Each row is where one point has got to under a steady rotation. How many steps took it there?
The counts run from 0 to 359.
106  123  85  171  118  134  205  115  98  117  114  108  181  139  102  147  128  124  127  105  127  114  146  121  112  148  137  130  71  104  66  111  85  130  146  157  141  123  113  133  150  118  171 -> 251
137  94  133  161  119  144  162  100  59  154  117  124  162  188  78  97  131  75  152  110  106  132  144  133  130  119  145  102  98  137  103  86  117  147  148  136  146  162  146  163  142  142  154 -> 112
140  118  117  163  111  113  131  89  83  138  153  95  137  138  63  79  150  82  136  132  144  152  124  155  110  108  120  86  98  170  98  141  102  138  166  135  116  144  126  141  136  158  180 -> 225
115  128  158  159  123  109  182  89  86  131  134  117  157  167  103  140  146  34  134  124  151  86  170  129  126  98  101  120  105  138  137  138  110  146  155  136  138  136  147  149  107  94  160 -> 11
131  119  123  168  129  121  162  117  109  159  146  98  157  113  75  144  152  38  169  147  109  127  135  148  119  132  126  113  97  160  142  122  90  174  156  136  135  156  157  147  105  132  180 -> 314
113  126  146  174  133  123  116  129  62  127  145  79  138  95  105  125  109  75  140  139  169  176  128  155  101  140  123  76  117  161  104  125  95  113  148  141  153  124  112  113  156  123  178 -> 133
107  128  144  189  133  142  116  124  80  112  108  150  179  104  123  133  138  85  201  97  107  122  159  128  92  142  114  141  122  158  94  122  72  155  84  183  156  125  110  130  123  125  147 -> 197
134  174  118  152  130  105  112  177  61  86  139  135  120  117  109  113  165  122  132  119  150  128  143  160  93  135  113  82  94  169  104  134  114  86  118  139  180  131  99  148  141  82  183 -> 143
139  99  137  150  142  149  135  69  83  188  103  111  127  115  88  67  144  68  159  131  150  153  132  131  118  145  97  86  128  148  97  105  128  122  106  143  182  137  119  154  105  99  132 -> 270
130  96  158  155  134  117  194  117  91  119  150  95  195  156  60  123  102  138  132  97  141  117  134  140  78  129  112  111  79  142  124  108  119  96  156  129  147  104  103  119  137  131  170 -> 329
122  156  151  168  143  127  142  156  55  129  122  116  160  101  130  144  150  75  134  137  144  147  183  138  121  157  121  89  131  117  112  119  115  103  115  147  187  115  110  130  122  60  160 -> 54
158  109  116  169  127  119  181  106  86  140  97  123  179  123  71  115  175  140  179  109  86  141  134  133  117  118  127  124  108  122  93  112  100  147  123  149  172  115  78  98  109  127  151 -> 263
133  109  135  149  147  130  171  143  98  136  162  93  180  112  57  140  115  111  131  118  151  139  127  161  74  144  122  100  80  149  140  98  110  130  161  113  154  115  116  148  130  130  178 -> 327
115  90  174  146  151  121  177  115  108  145  105  95  149  173  99  136  128  85  167  135  157  130  115  119  66  124  71  136  113  155  119  131  102  115  118  160  181  108  111  97  130  120  154 -> 127
116  92  131  168  126  122  180  82  110  161  140  83  166  148  84  122  125  44  147  139  141  122  129  127  128  129  112  117  92  150  139  123  102  152  172  125  130  143  150  149  109  139  164 -> 316
80  147  128  181  123  104  182  99  113  118  142  113  154  143  107  145  115  108  153  109  113  72  160  117  96  122  75  141  88  144  123  140  108  82  143  162  158  129  111  124  104  110  166 -> 241
89  137  131  156  121  127  190  116  121  127  161  121  182  125  84  146  142  120  139  117  129  95  170  133  70  121  59  133  85  131  118  137  106  121  164  148  150  130  118  141  110  137  172 -> 239
162  119  110  162  137  121  142  106  55  124  98  99  113  131  113  85  172  61  122  140  161  154  142  131  156  139  145  70  118  141  86  123  130  119  127  126  159  124  113  150  144  69  153 -> 66
133  128  102  198  139  110  146  122  65  115  116  142  159  134  111  108  122  91  167  78  101  94  117  139  120  148  171  130  107  147  107  106  68  145  85  141  154  144  112  119  114  117  158 -> 107
158  104  119  164  124  126  172  123  112  151  105  122  168  139  79  119  171  132  188  114  86  142  120  130  119  116  116  129  100  133  98  101  89  143  99  172  169  120  79  112  102  117  162 -> 264
138  121  112  145  154  119  206  102  97  150  131  104  153  83  90  122  159  79  135  126  165  118  140  130  123  165  113  113  112  138  146  119  117  134  141  108  174  115  119  151  89  65  153 -> 169
161  114  172  153  134  110  159  145  58  102  131  105  161  149  88  146  168  68  141  143  138  157  148  142  130  106  147  100  101  144  122  124  117  154  179  133  137  106  115  141  144  98  173 -> 213
152  106  152  154  136  153  123  139  99  137  139  155  157  137  82  119  131  124  173  95  99  129  157  151  107  129  105  87  86  173  127  82  133  115  133  159  157  152  116  199  131  104  159 -> 189
159  109  98  157  122  134  161  94  77  91  104  103  148  112  82  72  194  108  143  109  136  159  115  106  128  121  131  142  98  137  86  132  106  146  157  130  151  112  74  134  122  128  155 -> 70
102  126  111  180  139  128  112  120  87  150  127  117  131  133  108  94  105  101  179  117  115  108  130  134  94  163  87  110  100  176  110  106  102  75  86  167  194  161  121  127  128  133  155 -> 40
136  136  138  178  140  115  149  145  97  97  156  122  168  132  103  164  115  104  152  73  112  91  147  152  122  125  139  103  80  150  154  101  101  123  151  147  137  138  106  185  116  85  177 -> 98
142  105  179  133  152  153  143  116  101  127  137  112  137  116  104  136  145  89  150  135  164  145  163  132  93  136  69  89  114  168  121  115  148  106  142  161  170  103  111  181  141  69  145 -> 281
136  125  132  187  121  106  108  130  110  92  128  121  160  138  114  150  121  76  152  96  145  127  146  158  121  100  109  66  101  161  116  137  91  131  134  173  115  123  84  163  135  73  177 -> 290
123  120  121  181  129  124  150  54  122  109  140  112  158  66  90  94  157  84  172  102  145  111  124  121  98  131  75  146  109  164  131  158  87  140  134  152  140  115  90  122  88  141  148 -> 82
106  112  118  167  106  146  141  99  71  123  107  123  165  173  102  104  126  127  155  96  102  127  153  116  96  112  110  134  86  130  63  105  103  96  135  169  152  145  100  127  148  153  161 -> 342
144  132  146  181  129  118  161  130  85  103  157  130  172  144  89  153  108  89  146  89  119  95  164  156  130  127  144  90  93  141  146  93  114  117  157  143  129  136  111  178  117  84  167 -> 99
97  151  127  179  127  93  175  113  117  120  139  113  140  143  120  154  120  103  165  115  97  70  161  133  96  141  84  128  91  154  106  137  101  83  128  169  172  136  122  121  120  92  172 -> 242
90  121  131  156  122  175  151  115  82  144  140  115  195  120  86  126  128  125  138  124  135  157  179  121  95  142  85  126  92  120  75  104  109  124  159  151  166  132  112  160  147  146  157 -> 46
138  138  140  193  128  103  114  135  110  90  142  123  157  111  112  169  128  94  161  101  121  130  152  160  113  107  109  87  106  168  107  141  85  138  122  180  120  108  82  152  142  82  170 -> 289
128  119  179  147  155  135  161  86  80  97  138  120  153  101  99  110  140  96  139  111  188  131  170  121  93  141  80  111  126  166  117  141  138  102  129  139  161  90  92  142  129  75  126 -> 283
105  144  148  153  127  161  153  127  38  129  105  134  174  96  103  104  171  85  142  129  143  160  177  112  121  132  109  127  124  104  96  112  115  136  148  123  185  131  111  141  108  118  151 -> 350
105  133  136  174  134  132  163  120  73  120  103  104  204  118  105  129  134  87  119  113  164  150  177  122  124  115  114  98  121  91  95  133  96  147  126  133  160  102  70  121  112  92  157 -> 57
148  128  122  161  145  112  187  111  100  131  130  92  117  121  117  134  156  68  161  138  122  111  140  118  161  152  115  121  92  153  135  107  140  96  169  136  178  136  135  161  95  58  155 -> 166
143  123  154  159  144  133  135  173  56  81  123  99  151  128  115  160  150  58  150  122  144  153  114  124  130  116  161  118  106  154  131  117  93  153  156  128  153  121  92  145  132  91  183 -> 211
161  103  130  159  129  125  134  102  98  191  109  119  121  140  92  103  161  89  183  143  106  152  132  145  128  130  98  74  118  159  95  93  126  114  103  164  174  143  123  148  118  88  152 -> 268
